One vector is turned by the same rotation once a tick. Each row is the vector after some number of ticks, and that number follows the row.
The counts run from 0 to 579.
[ 0.77 -1.89 -1.48  0.84  1.17  1.04 -0.18 -0.47  0.03  1.22  1.07  4.45
  1.23 -0.05 -2.92 -1.06 -2.37  2.28  0.77 -1.74 -2.14 -2.49  4.30 -0.17
  2.46  0.93 -3.54  0.71  1.01 -1.49  2.06 -0.69  3.08  1.46  2.91 -1.60
  0.82  0.61  1.09  1.59  0.54 -1.69 -0.18  0.28 -0.65  0.61 -0.28] | 288
[ 0.16  0.74  0.63 -0.85  2.40 -0.38  1.77  1.08 -0.39 -2.81  1.20  3.47
  1.08 -0.43 -1.58 -0.73  0.18 -0.53  0.92 -0.94  1.19 -2.27  2.36 -0.33
  0.03 -0.99 -0.47  1.19 -2.92 -0.78 -1.93  2.87  0.58 -2.67  3.85  1.46
 -1.78 -1.12 -4.26  1.83 -0.58  0.87  3.72  1.16  0.01 -0.83 -1.35] | 77
[ 0.40 -0.56  0.02 -1.37  0.85  0.05  0.39  0.62 -1.43 -1.93  0.82  2.89
  1.71 -2.28 -2.57 -1.27 -1.05  1.09  3.51 -2.87 -0.01 -1.75  3.60  0.06
  1.16 -0.84 -2.21  1.55 -2.20 -1.35  0.09  0.89  1.31 -1.96  4.25  1.37
 -1.60  0.09 -3.23  0.36  0.24  0.17  1.55  2.18 -0.48  0.38 -1.07] | 543
[ 1.28  0.51 -0.08 -2.78  2.86 -0.37  1.55  1.92 -0.05 -1.50  0.12  1.94
 -0.90  0.87 -1.24  0.77 -1.68  2.04 -0.33 -2.35 -0.19 -2.47  2.52  2.46
  0.13 -2.23 -0.81  2.83 -0.17  2.62 -0.03  2.70 -0.89 -1.56  2.47  3.11
 -3.34 -2.83 -1.92  0.87 -0.14 -0.67  2.23  1.83 -0.77 -1.85  0.08] | 60
[ 1.47  1.60  0.09  0.42  2.49  1.03 -0.54  1.65 -1.81  1.14  1.31  0.09
 -0.34  0.80 -0.91 -1.06 -0.62  1.88  2.08 -3.34 -2.63 -2.37  4.21  2.65
 -0.81 -0.31  2.08  1.56  0.92  2.54 -0.01  0.15  0.34 -0.74  0.58  2.89
 -2.05 -1.22 -2.08  2.92 -3.25 -0.69 -0.19 -0.59 -1.63 -0.68 -0.18] | 175
[-0.18 -1.15 -0.75 -0.83  1.05 -0.76  0.99 -0.71 -2.00  0.56 -2.67  4.29
 -0.57  0.88 -0.08 -0.67 -3.81  3.78 -3.12 -0.20 -1.23 -2.69 -0.47  2.08
  0.52  0.76 -2.19 -0.96 -0.77  0.68  0.17 -0.47 -1.48  2.20  2.01  2.69
 -1.78 -1.19 -2.21  1.42  0.35 -1.59  2.25  2.73 -1.55 -1.33 -3.40] | 386
[ 1.25 -1.12 -4.18 -0.70  0.99  2.21  1.55  0.11 -1.05 -0.54  1.56  1.75
 -0.90 -0.01 -1.44  0.52 -0.54 -0.92  0.07 -1.21 -3.00 -5.21  2.11 -0.89
  0.37 -1.65 -2.44  1.57  1.30  1.11 -1.54  2.60  3.55  0.06  1.72  1.28
  2.02 -0.52 -2.30  2.48  0.30 -0.56  2.46  0.81  1.45 -3.13  0.91] | 429
[ 0.64  1.80 -1.98 -1.23  1.63  1.89  2.15  0.25 -2.49 -1.31  0.47 -0.55
  1.09 -1.67 -1.96 -3.06  1.38 -1.92  1.07 -1.27 -1.56 -3.36  2.59  1.11
  1.43 -0.39 -0.49  2.00  0.49  1.36 -0.58  1.07  0.30  0.11  2.99  4.09
 -1.04 -1.03 -2.83  1.46 -1.97 -0.91  3.93  0.76 -0.01 -1.67 -0.20] | 89
[ 1.20  1.14 -0.34  0.38  1.21 -0.69  0.59  0.71 -0.62  0.56  1.77  4.62
  0.94 -1.03 -3.85  0.42 -1.23  1.53  1.10 -1.77 -1.75 -4.77  3.87 -0.99
  0.26  0.58 -1.16  1.78 -1.02 -1.97 -0.20  0.70  2.98 -0.85  2.57 -2.11
 -1.48  0.80 -0.87  2.32  0.27 -2.29  0.79  0.07 -1.79  1.11 -0.38] | 264
[-0.24  1.44 -0.36 -1.61  3.56  0.11  2.76  2.52 -0.05 -0.99  0.52  2.11
 -0.54 -0.14 -0.69 -0.93 -1.63  0.42 -1.15 -1.23  1.76 -0.29  0.92  1.54
 -0.82 -1.53  1.16  2.25 -0.17  0.82 -2.39  1.45  1.43 -0.57  2.83  3.76
 -3.86 -1.92 -3.76  1.28 -1.67 -0.42  2.54  1.64  0.95 -2.45 -1.05] | 52
[ 0.21 -1.81 -0.95  1.72  2.05 -0.57  2.43  1.93  0.29  2.91 -0.62  4.33
 -0.41 -0.28 -2.27 -0.73 -3.86  2.70 -0.43 -3.20 -0.97 -1.34  2.13  0.61
  0.01  1.05 -1.35  0.53 -0.01  1.31  1.53  0.58  1.56  0.81  3.34 -0.42
 -1.69 -1.43  0.63  1.84 -0.61 -2.83 -0.69  2.79 -1.41 -0.03 -0.55] | 301
[ 1.73 -0.04 -0.22 -2.70  2.79  0.98  0.90  1.36  0.18 -0.51 -1.13  0.79
 -1.32  0.36 -0.57  0.28 -3.27  0.58 -1.10 -2.36 -2.10 -0.90  2.73  3.30
  0.23 -2.31 -1.40  1.53  1.11  1.92  1.51  0.64 -2.21  1.78  0.44  5.23
 -2.75 -2.04 -2.01  1.79 -1.22 -0.42  1.18  1.59  0.82 -1.71 -0.89] | 501
[-0.47  1.88 -0.79 -3.12  3.98  0.97  0.76  1.49 -1.92 -0.67  0.12  0.04
 -1.27  0.15 -0.67 -1.23  1.37  1.30  1.54 -2.23 -2.02 -2.60  2.91  1.82
  0.34 -1.48 -1.66  3.20  2.10  2.29 -1.02  1.14  1.61 -1.59  2.78  3.24
 -3.07 -0.98 -1.80  0.44 -1.00 -1.28  2.73  1.50 -0.35 -1.65 -0.34] | 74
[ 0.19 -3.27 -2.00  0.46  1.99  1.98 -0.20 -0.34 -1.47 -1.69  0.50  4.19
  2.45  0.13 -1.28 -1.18 -3.08 -0.08  0.13 -0.53 -0.34 -0.32  0.75 -0.54
  0.21  0.53 -2.10 -1.54 -2.25 -2.48 -1.24  1.36  2.67 -1.00  2.22  2.11
  1.87 -1.50 -3.63  2.53 -1.52  0.63  3.76 -0.03  2.77 -1.75 -1.73] | 458
[ 1.31  1.45 -1.45 -2.74  2.65  1.37  1.36  2.78 -1.02 -0.53 -0.32  1.93
 -0.17 -0.54 -0.03 -1.25 -2.60 -1.43 -1.02 -1.10  0.33  1.59  0.69  2.07
 -1.01 -0.36  0.46  0.83  0.29 -0.15 -0.31 -0.08 -0.15  0.58  0.86  6.55
 -2.65 -1.23 -4.10  1.90 -2.21 -0.05  2.16  1.53  2.36 -1.81 -1.07] | 509
[ 0.88  0.89 -0.33 -2.18  2.63  0.11  0.66  2.03  0.16 -2.86  2.77  3.32
 -0.26 -0.18 -0.74 -0.85 -0.45 -0.26  1.51 -0.43  2.00 -0.58  2.71 -0.04
 -0.48 -1.65 -0.67  1.61 -2.05 -2.78 -1.93  1.02  2.53 -1.20  2.59  1.15
 -2.90 -0.45 -4.82  0.77 -0.48  1.20  3.05 -0.32  1.66 -1.01 -0.89] | 520
[ 0.16 -0.63 -0.39 -1.23  3.71  2.42  0.23  0.13  0.49 -0.37 -1.00 -0.01
 -0.60  2.43  0.82 -1.85 -1.94  2.96 -0.86  0.81 -1.65 -0.05  1.50  3.51
  1.77 -1.04 -2.97  1.22  2.57  0.30 -0.11 -1.33  0.58  2.25  1.16  3.80
 -1.27 -2.25 -1.08  1.46 -1.66 -1.11  2.91 -1.22  1.82 -2.39 -1.61] | 19
[ 1.17  2.92  0.81 -3.21  3.64  1.08  0.22  0.87 -1.17 -0.96  0.55  0.94
 -0.81  1.38  0.72 -0.33  0.34  0.10 -0.51  0.33 -2.31 -0.12  2.16  2.50
 -0.15 -1.36  0.45  1.70  0.51 -0.75  0.17 -0.39 -0.85  0.65  0.83  5.59
 -3.59 -1.27 -3.43  2.29 -0.92 -0.97  2.89 -1.22  0.47 -0.10 -1.35] | 524
[ 0.87  0.79  0.25  0.13  2.50  0.79 -0.88  0.88 -1.72  0.95 -0.20  4.42
  1.33  0.94 -0.34 -0.25 -3.02  0.41  0.68 -2.09 -1.39  0.75  2.39  2.68
 -1.25  2.33  1.32 -2.27 -1.21 -1.01  0.80 -0.26 -1.21 -0.70  1.42  4.30
 -2.24 -0.63 -3.45  2.68 -1.60  2.31  0.77  0.01 -0.93  0.63 -1.52] | 169
[-0.09  0.21 -2.17 -2.27  3.07  1.97  0.52  1.44 -2.49 -0.17 -1.20  2.99
 -2.26  2.67  1.65  0.47 -2.25 -0.04 -1.80  1.61 -2.80 -2.08 -0.59  1.73
 -0.84  1.42 -1.81  0.53  2.73  0.00 -1.67 -0.58  0.44  1.64  0.53  4.51
 -0.91 -0.99 -1.54  2.36  0.92 -0.47  2.85 -0.32  0.64 -2.64 -0.80] | 423
[ 0.77  0.13  1.91 -1.96  3.49 -0.92  0.61  1.31  0.31 -2.59  0.42  3.92
 -0.69  1.58  0.05  0.28 -3.08  1.02 -1.12  0.60  1.42 -0.30  2.23  2.13
 -0.42 -1.70 -0.87  0.42 -1.60 -1.76 -0.55  1.47 -1.10  0.11  2.11  3.38
 -3.25 -1.81 -3.47  1.83  0.06  1.54  2.47 -0.38  1.41 -0.64 -1.40] | 511
[-0.25 -2.17 -0.09 -0.50  4.24  1.34 -0.67  1.69  0.09 -0.42 -1.50  0.18
 -2.05  0.99 -0.50 -2.29 -2.67  2.77  1.37 -2.26 -1.06 -1.27  1.22  2.64
  0.26 -1.46 -0.76  1.92  1.67  2.51 -0.84  0.38  1.92  0.37  2.18  2.52
 -2.12 -3.05 -0.91  1.54 -3.03 -1.95  0.50  1.28  1.26 -2.40 -1.27] | 478
[ 0.75  0.91 -3.53 -0.99  1.87  0.95  0.25  1.07 -0.15  0.64  3.21  1.97
 -2.05 -1.67 -1.53 -1.44 -0.75  0.27  1.40 -0.72  0.37 -3.49  4.70  0.67
 -0.53 -0.24 -1.33  3.07  1.90 -1.53 -0.55 -1.78  3.37  2.36  2.26  0.50
 -0.96  3.28 -1.53  1.29 -0.13 -0.84 -1.90 -1.44  0.89 -0.33  0.15] | 227
[ 0.37 -1.40  0.66 -0.84  1.80 -0.02  0.47 -0.61 -2.36 -1.71  0.31  4.10
  2.71  0.09 -1.14 -1.03 -1.57 -0.23  0.66 -0.01  0.03 -1.00  1.78  0.81
  1.93  0.60 -2.63 -0.44 -3.14 -2.70  0.14  1.53 -1.20 -0.18  3.62  3.82
 -0.75 -0.61 -2.98  2.18  0.57  1.46  3.69  0.15 -1.12  0.18 -2.91] | 93
[ 0.50  1.33  1.99 -2.73  3.43 -0.54  0.83  0.42  0.00 -2.01  0.61  3.86
  0.35  1.85 -0.57  1.29 -1.59  1.54 -1.40  0.54  0.25 -0.55  2.20  1.74
  0.91 -0.91 -1.38  0.92 -1.79 -1.90 -0.46  1.82 -1.17 -1.68  2.50  3.01
 -3.02 -1.36 -3.24  1.77  1.15  1.56  4.22 -0.46 -1.01 -0.48 -1.68] | 69
[ 1.38 -0.52 -1.81 -0.94  0.69 -1.28  0.57  0.20  0.02  0.42  1.08  3.77
 -0.47 -1.67 -3.39  0.77 -3.71  2.24  0.52 -2.40  0.91 -3.60  4.31  0.14
 -0.55 -0.26 -1.54  2.31 -1.48 -1.52  1.34  0.23  0.78  0.41  3.61  0.89
 -1.81  1.53 -1.24  1.30  0.51 -0.54 -2.50  0.87 -1.37  0.39  0.09] | 225
[ 0.49  0.04 -2.24  1.56  0.55  1.14  1.60  0.47 -0.61  0.83  1.78  5.45
  2.60 -1.35 -2.45 -1.89 -1.65 -0.62  0.17 -1.05 -0.82 -1.25  2.27 -1.53
  0.95  1.82 -1.48  0.19 -1.26 -3.45  0.88 -0.47  3.41  0.44  2.68 -0.58
  0.80  0.77 -1.46  2.90 -0.59 -1.63  1.29  0.01  0.03  0.10 -1.50] | 280
[-0.64  1.10 -0.85  1.25  2.55 -0.12  2.78  3.79  0.88  2.46  1.44  4.23
 -1.61  0.89 -0.68 -1.87 -2.37  1.52 -1.70 -2.00  0.68 -0.99  1.27  0.30
 -1.47  0.49  1.11  0.75  1.25  1.05 -1.12  0.81  3.23  1.05  2.99 -0.49
 -3.68 -1.71 -1.55  1.06 -1.50 -2.01 -0.01  2.31 -0.57 -1.57 -1.17] | 316
[ 0.54 -2.24 -1.54 -0.88  3.56  2.69 -0.43  0.94 -0.41  0.77  0.84  2.46
 -2.07  1.99  0.10 -1.43 -0.70  0.37  2.57 -0.72 -2.13 -1.70  3.59  2.01
  1.80 -1.23 -2.75  0.42  2.87 -0.63  1.13  0.35 -0.91  2.97  3.35  4.17
 -0.08  0.69 -0.21  1.85  0.81  2.86 -0.95 -2.28 -0.29 -0.95 -1.02] | 134
[ 0.55 -0.83 -2.66 -0.02  2.38  3.29  1.66  0.14 -1.19 -0.08  0.09  1.11
  1.77 -0.11  0.02 -2.31 -1.02 -0.04 -0.57  0.74 -2.12  0.91  1.68  1.09
  0.87  1.01 -1.64 -0.07  1.66 -1.09 -0.30 -1.44  2.91  0.85  0.49  3.67
  1.57 -1.07 -2.66  2.80 -2.06 -1.01  3.98  0.23  3.47 -2.82 -0.83] | 3
[-0.65 -1.05 -3.67 -0.22  1.74  1.43  1.52  0.25 -0.35 -1.22  2.45  2.91
 -2.16 -0.03  0.13 -1.55 -0.67  0.48 -1.04  1.71  0.62 -4.63  1.25 -1.14
  0.21 -1.37 -2.68  1.96  1.14 -0.54 -2.44  0.11  3.39  1.55  2.82 -0.70
  0.49  0.66 -2.86  1.64  0.95 -0.04  1.76 -0.63  1.70 -2.91 -0.94] | 405
[ 0.41 -0.79 -1.54  0.16  2.63  1.11  1.02  0.94  1.69  1.69  1.97  3.79
 -1.56  1.93 -0.09 -0.26 -1.11  3.35 -1.04 -0.33 -1.98 -1.54  4.11  1.49
  1.53 -0.36 -4.07  0.32  2.51 -1.33  1.90 -0.71  2.72  3.75  2.28 -1.14
 -0.32  0.58  0.41  1.81  0.77 -0.68  0.05 -1.66 -0.28 -0.97 -0.90] | 312
[-0.67  0.86  0.03 -1.45  2.04  1.12  1.31  0.88 -2.24 -0.03 -1.00 -0.65
 -0.09 -0.73 -1.14 -3.71  0.16  0.87  4.40 -2.66 -2.34 -1.68  2.70  1.63
  1.74  0.31 -1.06  2.45  1.60  1.13 -0.14  0.14  1.13 -0.19  3.57  3.98
 -3.08 -0.75 -1.70  1.05 -1.64 -2.42  0.47  2.27 -0.47 -0.72 -1.45] | 555
[-0.24  1.86 -2.95  0.53  1.98  2.14  2.92  2.00  0.75  2.22  2.15  2.39
 -1.93  0.52  0.77 -1.39  0.74  0.97 -0.85 -0.78 -1.42 -1.00  3.58  0.40
 -0.51  0.42 -0.56  1.62  3.49  0.61 -0.42 -0.36  3.93  2.45  0.47 -0.76
 -1.19 -0.02 -1.95  1.61 -1.96 -0.89  1.75  1.01  1.66 -1.86 -0.57] | 329
[-0.36 -1.30 -1.20  0.59  1.90  0.65  0.34  2.14  0.39  0.76  1.22  4.12
 -1.06 -0.65 -2.28 -1.55 -1.97 -0.58  2.83 -4.50  1.34 -0.84  2.64  0.22
 -0.62  0.81 -0.29  0.25 -0.93 -0.02 -0.71  2.08  0.69 -1.24  4.16  2.69
 -1.42  0.30 -3.11  1.06 -0.11  2.65 -0.86  1.78 -0.10 -1.37 -0.73] | 139
